In the rows, zero is written as 128.
A single turn carries every row of the set below to another of its rows. Some are shown first; where does it send the rows asked next?
gova: [148 173 103 124  94 138 110 117 150 117 144 131 136 137 154 117 153 107]
Nizef: [ 96 150 110 117 127 170 121 109 124 130 103 108 119 130 114  96 144 139]
rane: [104 148 139 113  76 149 136 128 118 150 113 126 104 163 129 123 137 129]
Peza: [105 133 152 116  80 146 129 117 131 128 103 132 111 153 125 136 146 151]
dil: [132 124  98 133 105 109 100 126 139 158 161 138 136 118 112 143 145 111]
mabe: [ 98 140 142 119  71 149 138 116 132 147 113 135 106 153 128 135 135 139]
Neten: [106 144 115 111 125 166 112 116 117 136  93 118 117 145 114 103 137 152]
bama: [152 157 121 153 111 138 138 138 122 139 168 145 141 122 128 138 109 103]
Nos: [ 94 118 147 100 132 133 143 129 109 134 117 100 126 146 124 126 147 157]
Pul: [112 143 149 107  85 146 128 132 115 133 103 121 109 167 128 124 147 135]
bavu: [125 119 123  97 119 100 147 124 112 144 151 104 136 165 150 114 123 151]
fikur: [155 159 118 157 106 136 133 127 125 140 171 147 141 122 123 136 112 112]
biz: [115 107 127 108 112 101 152 108 132 137 151 120 140 148 148 131 119 168]
feso: [136 134 112 136 150 136 105  81 130  94 152 132 144 139 116 107 111 136]
teg: [155 148 132 154 128 123 136 123 110 121 183 126 146 127 112 127 116 117]
ruv: [ 84 137 117 117 131 172 130 117 133 123  99 116 122 124 119 110 136 134]
Ruf: [114 120 106 111 151 148 123 115 126  98 111 119 138 147 132  91 102 124]
zudek: [149 159 110 152 137 143 132 133 123 121 166 127 151 107 121 121 122 104]
fup: [101 124 140 106 123 130 134 109 113 137 122 101 126 143 116 122 154 178]
Zini: [145 155 111 157 135 144 132 125 131 119 167 133 153  98 119 127 123 112]
Koro: [135 155 114 115  69 134 122 118 147 116 118 127 125 154 154 107 145 125]
seseg: [130 121 124 121 117 107 139 107 135 151 173 143 142 143 148 152 109 149]
Vor: [120 126 100 122 138 146 113  89 136 100 117 123 138 140 122  89 110 150]
Rutep: [127 120 103 124 116 111 107 147 132 157 157 135 136 122 119 145 140  90]
kov: [126 117 113 140 118 119  94 120 145 111 151 136 138 111 101 137 148  94]
Putu: [120 137 124 114  77 140 135 129 158 107 113 137 128 145 162 127 133 114]
Vuna: [128 126 120 123 166 139 117 112 121  91 145 127 143 147 128 109 102 104]
Lonom: [142 137 119 108 124 103 134 125 111 158 172 125 137 164 152 132 114 129]
Pim: [135 127 110 133 121 119  91 131 129 116 152 123 135 127 102 124 153  81]
fomab: [ 89 118 152 108 129 129 148 119 103 129 134  97 122 153 116 119 137 149]
Pur: [128 151 117 124 103 142 127 129 164 107 137 143 140 124 163 141 139  98]
befi: [ 93 121 149 115 119 127 142 100 107 132 138 100 121 149 110 117 142 166]
gim: [ 92 129 125 111 129 170 124 121 129 128  88 128 120 135 119 119 127 147]
Firer: [124  99 117 135 132 112 101 124 122 135 158 143 134 133  96 143 114  99]
Riso: [136 112 109 136 126 108  90 115 114 143 163 135 132 141  90 128 123 106]
Fuve: [147 139 136 156 131 125 142 125 115 117 181 131 149 122 115 135 112 114]

Neten -> fup
Putu -> Ruf
Firer -> Rutep
Now these:
fikur -> Zini
Nizef -> befi
seseg -> Pur

